In the rows, 128 means zero.
One hidden turn or mirror swaps the rows below in pairs. Which row is each named row swapped with?
k_313: [101 126 125 121 139 119 108 147 120 121 165 118 147 112  91 116 118 148
 126]
k_904: [ 71 122 151 125 161 130 144 140 129 128 151 123 152 108  80 108 113 176
 154]
k_122: [105 136 144 119 121 140 123 158 130 143 132 117 116 101 115 122 154 161
 157]
k_143: [ 85 134 144 139 168 131 128 130 136 146 148 119 113 104 117 119 138 153
 147]
k_685: [ 87 134 168 119 130 119 171 122 123 130 139 138 145 109  86 108 106 159
 149]
k_833: [ 89 133 143 150 126 143 143 138 104 135 155 128 117 113 105 115 109 135
 143]
k_782: [ 87 100 145 125 148 134 130 139 137 121 143 119 122 134  87 108 143 168
 161]
k_850: [123 134 134 133 115 132 136 148 118 129 143 129 140 119  73 102 109 172
 146]
k_791: [ 82 135 143  82 123 150 147 140 113 137 147 125 128 105 110 112 136 157
 136]
k_379: [ 83 138 150 129 162 123 157 127 134 150 138 134 127 123  98 109 158 152
 162]
k_584: [125 126 137 117 166 134 140 156 135 135 155 123 123 117 113 125 142 163
 154]
k_223: [ 84 145 147 109 144 109 144 138 115 137 152 124 150  93  86  95  99 158
 141]
k_675: [ 85 115 167 130 134 131 156 130 135 119 154 129 143 122  83  90 118 168
 156]
k_474: [117 130 141 129 132 124 154 151 115 134 154 132 115 106 124 113 143 131
 145]
k_399: [106 133 152 110 137 129 141 144 124 127 133 111 106  98 103 121 148 140
 168]
k_479: [ 84 143 136 162 154 102 143 133 116 128 152 132 132 113  97 110 129 161
 145]
k_308: [ 85 141 136  92 126 121 133 141 129 131 148 119 128 112 124 120 105 183
 146]
k_733: [ 86 138 125 117 117 116 134 153 112 129 155 139 148 105 102 144 114 159
 138]
k_738: [100 148 148 124 144  92 149 128 127 140 151 123 125 121  70 112 135 141
 152]
k_823: [ 94 108 164 125 146 131 161 143 130 128 142 103 125 130 106  89 125 168
 144]
k_10: [ 78 126 154 114 151 120 151 134 119 133 147 122 148 119  85 124 164 143
 143]
k_376: [ 81 136 150 129 157 137 152 131 134 122 141 135 154 138  98 118 109 173
 150]
k_964: [109 120 160 140 123 113 133 140 126 124 157 130 125 127 130 110 109 173
 149]
k_799: [113 131 157 115 137 128 142 131 132 121 166 112 125  88  97 110 148 145
 120]
k_564: [ 91 122 155  79 144 129 130 139 135 139 144 125 132 103 114 111 110 156
 148]
k_444: [ 76 130 151 153 132 136 139 133 140 137 145 112 129 111  91 125 123 130
 158]
k_65: [ 71 124 136 146 144 130 150 139 115 136 147 129 127 123  89 107 132 190
 141]
k_571: [ 95 138 126 119 123 131 130 154 140 130 164 106 154 104 116 127 138 147
 121]
k_181: [ 90 137 135 118 136 124 139 127 107 137 148 152 145 137 103 133 104 157
 142]
k_188: [115 151 151 123 112 114 119 133 117 136 172 133 134  92 107 114 128 155
 140]
k_486: [119 134 148 149 114 126 132 136 134 137 142 124 146 119  99 114 160 165
 142]
k_445: [ 76 140 136 136 102 106 127 132 141 129 134 125 133 123 108 124 114 160
 137]
k_123: [100 128 164 110 106 135 134 133 121 122 149 117 125 111 122 122 114 179
 135]
k_912: [113 162 154 113 132 119 141 120 127 143 134 126 136  94 102 132 124 149
 125]
k_679: [ 85 140 156 111 165 128 150 108 122 134 128 134 128 117  92 116 140 153
 156]
k_435: [ 87 128 137 132 117 123 158 152 136 145 175 128 157 102  88 116 117 158
 153]
k_586: [118 145 154 101 113 144 139 136 132 125 150 113 138 115  94 118 103 178
 150]
k_200: [105 150 167 110 146 138 141 115 121 138 127 121 126 116  91 103 140 136
 134]
k_144: [ 97 117 142 138 138 130 150 151 142 129 147 118 133 152 100  95 114 166
 145]
k_108: [ 98 133 144 133 109 137 137 138 129 137 134 122 111 109 116 115 135 124
 149]
k_635: [ 85 151 128 118 140 115 147 132 118 148 139 134 145  99  92 146 138 147
 155]
k_298: [ 98 127 151  99 107 127 122 129 121 130 161 144 127  97  90 127 125 174
 138]
k_943: [124 142 144  95 122 120 135 141 141 133 145 120 122 103 105 116 160 160
 145]
k_796: [117 153 141 126 126 121 135 153 137 148 155 151 128 117 127 106 141 159
 139]
k_301: [ 91 128 148 112 157 131 133 139 125 140 150 117 150 124 115 100 167 150
 140]
k_141: [ 88 123 121 118 151 117 134 147 131 141 167 109 152 118  92 114 145 136
 141]
k_439: [ 98 114 170 127 119 144 151 149 141 119 152 120 132 125  96  98 122 179
 141]
k_194: [ 96 139 144  83 120 131 141 141 134 138 151 130 135 113  98 117  97 143
 145]
k_21: [101 135 137 122 153 108 114 130 123 149 145 114 137 118  91  97 143 132
 147]
k_890: [120 128 150 157 160 122 148 139 140 144 152 127 144 117  99 122 137 168
 148]
k_674: [ 64 137 144  91 147 126 137 136 131 137 145 122 133 114 102 127 103 168
 145]
k_739: [ 89 127 151 159 111 130 129 138 119 140 147 125 146 124  80 109 123 162
 148]
k_438: [133 133 145 109 137 138 139 143 134 131 151 119 128 111 111 109 151 183
 145]
k_442: [109 130 139 117 130 115 126 146 139 141 148 122 143 123 118 111 110 197
 149]

Swapped with k_675: k_308
Swapped with k_943: k_379
Swapped with k_122: k_10
Swapped with k_674: k_439
Swapped with k_442: k_685
Swapped with k_738: k_796

One hidden turn or mirror swaps the rows below in pairs. Which row is each named row swapped with?
k_721: [146 112 142 130 121 120 119 140 125 115 133 145 136 121 107 127]
k_950: [119 159 113 115 154 120 121 135 105 119 146 139 132 122 115 132]
k_988: [122 148 102 131 144 119 129 143 111 105 157 130 136 137 118 129]
k_974: [117 149 136 140 123 120 139 118 153 124 131 122 116 129 149 146]
k_4: [128 130 112 125 113 154 126 116 138 140 143 127 141 128 144 115]
k_316: [124 152 133 113 156 118 115 129 105 128 121 128 139 113 124 125]
k_549: [132 143 148 109 149 128 128 118 102 132 119 131 137 127 118 133]
k_503: [115 141 127 142 124 123 109 109 118 139 143 121 103 133 123 161]
k_471: [117 107 116 154 136 133 136 117 123 129 134 105 118 126 143 140]
k_282: [127 134 139 147 140 137 127 137 106 123 147 113 138 128 116  99]
k_338: [120 151 127 149 142 122 122 126 119 107 152 116 131 132 115 100]
k_492: [125 122 135 125  99 135 105 125 142 117 122 132 127 141 120 131]
k_959: [128 137 122 136 123 150 116 117 131 156 142 126 151 125 138 119]
k_625: [130 126  92 118 117 135 117 125 112 115 130 144 124 132 137 141]
k_423: [133 130 100 120 126 128 105 124 124 134 141 146 134 140 145 151]
k_257: [146 116 138 129 117 122 113 139 126 116 133 144 139 117 105 130]
k_783: [138 124 134 140 154 139 129 133 111 135 134 102 135 132 109 111]
k_267: [125 141 150 145 128 110 122 122 131 139 145 123 138 138 132 164]
k_12: [124 140 103 129 127 125 129 146 110  94 147 126 122 140 123 131]
k_553: [133 115 134 121 162 138 130 134 111 130 122 102 136 132 120 134]
k_704: [135 132 131 126 115 151  96 120 146 109 136 126 139 146 130 124]
k_615: [122 126 130 121 100 131 108 127 131 117 116 141 129 134 110 136]
k_531: [126 110 120 156 144 140 118 117 135 136 148 111 120 142 144 142]
k_744: [138 141 126 126 133 150  97 122 153 110 137 128 138 145 134 122]
k_393: [116 137 123 137 124 121 109 107 120 135 140 117  99 133 123 159]
k_654: [139 142 133 139 156 112 131 129 145 107 133 126 117 107 137 131]
k_248: [123 153 122 143 137 134  97 108 120 136 144 127 105 134 119 152]
k_701: [130 132 108 117 123 131 100 125 120 128 144 150 132 140 139 154]
k_667: [123 149 145 142 127 113 129 111 137 133 140 119 133 136 141 164]
k_882: [118 148 135 148 128 130 144 123 150 122 128 114 115 121 147 134]
k_971: [124 112 127 122 150 131 145 126 118 123 115 102 139 128 127 141]
k_343: [129 134 112 127 116 155 118 116 140 141 138 126 142 129 142 113]
k_209: [133 141 135 151 147 135 135 128 110 118 148 124 128 136 101 107]
k_934: [112 122 138 137 136 106 114 147 114 110 122 131 141 130 114 145]
k_178: [127 157 126 113 160 118 124 116 108 123 125 133 129 122 110 134]
k_103: [141 143 135 143 154 118 134 127 146 111 135 123 115 105 135 133]
k_262: [143 143 127 139 154 139 146 139 138 103 122 130 131 139 135 121]
k_198: [130 115 121 159 143 137 123 114 141 137 145 104 127 138 145 138]

Swapped with k_248: k_959
Swapped with k_262: k_934
Swapped with k_12: k_971
Swapped with k_950: k_783

One hidden turn or mirror swaps the rows below in pairs. Which row is each named row swapped with?
k_851: [123 144 133 110 114 130 129 119 126 122  97 117 136 124 145 121 122]
k_407: [129 134 132 108 112 136 132 127 134 136  93 105 143 117 137 126 118]
k_302: [144 126 125 126 137 125 146 121 147 127 130 125 119 113 117 141 114]
k_641: [121 137  99 101 127 141 102 120 116 130 108 151 131 158 131 130 142]
k_202: [121 137 128 114 109 135 132 125 122 133  93 111 136 123 144 125 119]
k_185: [124 139 125 115 110 143 132 118 120 124  91 117 137 128 143 124 113]
k_226: [119 131 101 109 133 144  94 120 114 133 109 156 133 147 138 141 141]
k_410: [121 107 122 134 131 161 102 129 157 143 122 138 120 128  96 139 129]
k_840: [150 128 117 129 126 134 147 117 138 117 125 127 128 107 116 141 122]
k_60: [148 128 121 127 125 139 148 116 147 122 124 120 122 107 119 138 123]
k_389: [130 100 127 126 133 150 101 135 152 153 127 132 118 127  99 130 137]
k_140: [123 112 117 126 133 153 100 141 158 148 129 142 123 126  97 133 139]
k_956: [143 121 110 127 135 130 143 115 149 119 126 119 122 111 126 150 122]
k_965: [123 118 118 134 132 154 103 135 158 155 135 140 118 131  97 130 136]
k_17: [118 143 125 117 113 132 131 124 123 133  96 104 132 126 137 121 120]
k_556: [120 106 113 126 126 150  96 134 158 148 126 138 113 124 100 129 129]
k_793: [121 106 118 128 124 148  96 138 159 150 129 129 115 137 106 122 130]
k_432: [116 131  98 107 127 152  98 126 112 136 110 149 134 154 137 140 135]
k_348: [155 122 120 118 135 129 144 123 148 118 124 126 125 106 117 139 127]
k_187: [121 134 128 112 114 137 136 126 120 127  98 111 141 135 143 122 114]
k_889: [125 100 126 123 127 150 101 143 147 156 125 136 122 133  95 138 130]
k_437: [129 112 118 123 129 149 100 133 163 151 130 124 116 134  94 127 129]
k_671: [118 122 108 112 129 144 102 124 106 133 113 150 132 157 136 132 143]
k_682: [111 131  96 107 124 146  97 126 114 135 108 156 126 145 133 131 139]
k_274: [115 134 102 106 134 152  95 129 109 138  99 146 131 138 131 140 144]
k_946: [123 138 125 112 105 136 137 121 130 130  86 114 138 125 135 128 123]
k_26: [124 131  97 107 123 138 102 132 114 137 112 160 125 151 130 128 147]
k_518: [117 130 102 100 125 137  99 129 117 133 108 153 127 155 135 137 141]
k_206: [147 121 119 128 131 132 144 118 147 120 126 127 119 107 123 146 120]
k_55: [123 140 126 117 115 135 129 125 119 124 100 106 142 119 141 124 116]
k_175: [150 130 114 129 129 130 140 111 145 115 126 127 121 112 117 140 128]
k_3: [109 133 102 112 131 147  96 132 118 130 112 152 137 153 134 131 142]
k_105: [153 121 115 122 135 138 139 122 149 124 123 121 120 105 119 142 120]
k_537: [122 105 122 125 127 145 104 137 162 152 128 136 113 136 100 134 129]
k_425: [115 139 105 109 130 149  93 128 117 135 114 150 131 150 137 128 149]
k_984: [121 145 122 115 115 138 136 120 121 126 102 110 133 125 147 127 121]
k_291: [132 107 121 124 125 159 100 136 163 151 120 137 121 124 100 135 132]
k_563: [120 117 109 105 124 144  93 127 112 129 112 154 133 152 134 138 145]
k_785: [148 122 116 124 129 131 147 112 140 116 123 128 132 117 128 148 116]
k_104: [122 108 126 130 127 153  98 134 158 158 120 138 123 127  97 135 127]

Swapped with k_104: k_226
Swapped with k_206: k_202
Swapped with k_407: k_785
Swapped with k_17: k_175

One hidden turn or mirror swaps the rows below in pairs. Which row is each named row swapped with?
k_798: [104 134 140 128 154 124 138 149 130 116 146 120 115 145 115 131 120 130
 133 144 111 110]
k_962: [121 122 170 112 131 130 135 121 132 143 144 133 123 153 118 135 128 145
 126 129 104 140]
k_975: [122 119 139  97 127 118 118 145 136 100 132 143 136 126 104 129 136 136
 119 141 127 112]
k_523: [128 134 136 133 126 134 121  82 141 141 133 134 128 132 151 135 142 137
 131 122 123 129]
k_997: [122 126 141 140 127 130 108 125 126  97 107 136 144 136 126 135 121 106
 116 108 133 143]
k_265: [123 122 112 143 115 147 113 130 149 114 127 143 159 129 123 137 122 122
 134 117 122 152]
k_535: [141 116 136 127 137 146 123 105 145 117 123 158 153 131 131 126 134 113
 115 127 120 150]
k_244: [131 122 104 134 142 150 122 123 146 115 115 150 146 114 121 132 116 114
 128 127 129 144]
k_449: [134 110 134 121 131 146 134 122 141 135 121 163 142 122 122 146 126 123
 143 105 119 143]
k_577: [132 121 131 135 141 123 130 110 125 120 134 125 170 134 137 124 130 133
 113 121 117 110]
k_637: [132 123 139 121 115 135 128 147 132 139 134 122  87 115 117 133 125 123
 117 115 131 142]
k_151: [132 125 111 125 138 131 124 134 137 134 153 111 131 148 106 156 117 135
 152 122 129 132]
k_728: [137 115 116 121 131 142 132 139 130 135 165 111 116 126 126 142 142 139
 151 136 135 126]
k_527: [124 123 111 130 123 132 138 132 117 133 130 128 144 140 132 134 120 128
 137 128  80 125]
k_834: [140 119 124 112 136 123 139 123 133 110 137 113  85 137 136 131 121 140
 123 127 124 133]
k_306: [128 132 149 140 123 142 117 120 114 117 136 119 166 128 146 124 117 113
 140 113 145 125]
k_895: [123 129 165 120 127 142 121 137 110 146 137 133 107 122 145 134 135 137
 129 114 129 139]
k_923: [110 135 127 136 131 134 131 142 125 119 122  87 125 133 131 110 134 113
 134 132 127 119]
k_892: [125 122 148 120 137 129 124 146 138 113 133 137 111 137 125 129 133 129
 119 137 119 178]
k_581: [115 126 131 124 122 132 127 144 141 152 130 127  96 123 130 130 135 122
 126 125 155 145]
k_740: [115 123 117 124 106 144 114 141 140 125 144 104 117 127 138 128 133 145
 148 119 137 121]
k_590: [127 119 139 119 142 138 126 125 127 159 106 114 126 119 139 120 122 128
 123 124 108 130]
k_720: [122 126 135 145 122 154 103 139 152 129 133 153 154 134 125 120 125 126
 141 121 127 138]
k_778: [124 125 140 132 120 131 134 122 129 122 139 120 125 134 129 135 122 128
 124 123  87 171]
k_750: [126 125 146 128 152 128 127  98 141 127 137 131 145 122 114 133  91 118
 132 135 134 133]
k_614: [128 122 145 140 148 131 136 161 128 106 130 132 128 133 132 136 124 128
 124 132 154 112]
k_96: [119 130 155 109 137 119 125 121 139 101 143 114 138 131 129 121 125 121
 139 118 102 163]
k_422: [132 109 104 110 115 127 129 126 135 123 135 131 138 135 130 140 151 130
 145 133 144 109]
k_241: [148 112 113 134 136 132 120 101 134 110 139 135 125 128 133 138 107 116
 145 117 145 116]
k_136: [125 123 133 131 121 116 129  89 126 115 124 125 157 136 128 124 125 136
 143 129 123 156]
k_460: [132 122 112 136 129 141 143 111 141  99 129 136 134 118 124 129 104 130
 126 124 128 102]
k_909: [140 121 141 115 148 129 132 108 137 115 147 148 136 143 141 127 155 134
 126 151 121 134]
k_189: [121 120 123 130 116 134 120 166 125 120 121 141 136 134 130 133 118 117
 117 128 137 103]
k_36: [126 124  95 123 129 109 119  99 135 133 135 134 113 135 141 129 132 127
 139 131 132 131]
k_780: [122 115 113 120 114 115 134 102 131 125 135 128 140 119 110 129 117 137
 136 126 110 100]
k_208: [138 107 146 118 127 134 139 120 115 146 152 124 115 144 132 122 136 149
 125 130 107 131]
k_403: [119 124 145 123 146 131 131 116 128 150 104 152 122 134 123 123 117 140
 125 130 109 147]
k_795: [119 132 130 130 125 131 119 138 139 119 173 111 115 137 137 135 137 138
 134 143 149 136]
k_184: [121 125 141 124 120 123 124 127 133  95 134 127  98 141 118 133 130 132
 134 129 110 168]
k_691: [119 123 140 123 125 157 124 123 127 134 144 130 109 110 119 131 123 135
 135 130 129 173]
k_699: [132 113 144 103 104 108 122 106 126 128 118 131 109 127 123 143 115 132
 127 118 119 141]
k_777: [123 128 162 137 127 122 131 101 125 112 146 120 137 132 126 131 113 130
 136 135 143 166]
k_811: [125 126 141 120 113 123 134 146 139 100 141 117 144 125 133 137 146 125
 134 128 165 131]
k_168: [112 133 153 119 126 120 141 133 124 127 152 124 122 164 117 126 141 134
 122 134 107 134]
k_532: [118 120 141 114 132 118 126 128 119 106 140 129  93 108 130 124 106 133
 125 130 111 125]
k_311: [134 133 134 146 123 133 121 120 145  97 142 118 146 118 117 126 119 105
 122 118 153 125]
k_478: [131 119 152 131 129 124 151 124 104 126 118 124 137 129 136 115 108 117
 127 146 106 133]
k_613: [119 125 138 128 135 123 119 153 132  96 128 129 136 138 123 127 135 121
 120 124 119  93]
k_717: [127 124 147 133 124 112 122 159 126 121 137 125 128 130 136 131 138 135
 129 129 125 172]
k_245: [125 124 108 115 130 135 140 122 132 145 134 137 168 133 127 132 142 122
 122 126 134 120]
k_434: [132 117 164 146 116 121 139  90 127 111 137 126 143 135 133 135 140 133
 137 132 130 128]
k_374: [129 118 128 112 128 123 129 112 132 133 127 125 180 131 130 134 126 126
 126 121 125 130]
k_177: [122 119 137 145 123 143 143 128 132 129 128 141 114 124 124 137 162 130
 136 133 156 112]
k_398: [119 131 139 132 117 125 123 143 153 110 160 132 139 136 132 118 143 147
 136 141 147 132]
k_483: [128 123 118 135 125 126 127 178 134 143 125 128 133 145 132 128 119 132
 130 122 131 126]
k_639: [113 135 135 128 131 153 126 165 147 138 134 121 114 137 123 134 116 123
 134 116 131 119]
k_387: [105 134 140 149 110 126 129 135 139 102 132 121 142 132 120 118 116 104
 131 128 152 125]
k_714: [114 122 131 134 135 113 144 125 118 110 133 146 114 133 116 113 105 120
 131 152 116 120]
k_960: [133 118 118 144 128 143 137 127 122 103 129 131 127 132 124 126 124 126
 125 139 174 141]
k_661: [ 99 141 120 138 118 142 113 137 131 116 122 119  99 131 127 121 121 140
 112 120 126 132]
k_203: [119 124 138 119 121 140 110 122 132 149  97 143 126 123 131 125 110 126
 118 112 121 137]
k_339: [141 114 135 114 162 104 137 111 132 127 139 122 109 145 116 127 126 130
 127 136 127 123]

Swapped with k_714: k_36
Swapped with k_728: k_613
Swapped with k_740: k_614
Swapped with k_244: k_184
Swapped with k_189: k_795
Swapped with k_577: k_208
Swapped with k_975: k_151
Swapped with k_720: k_717

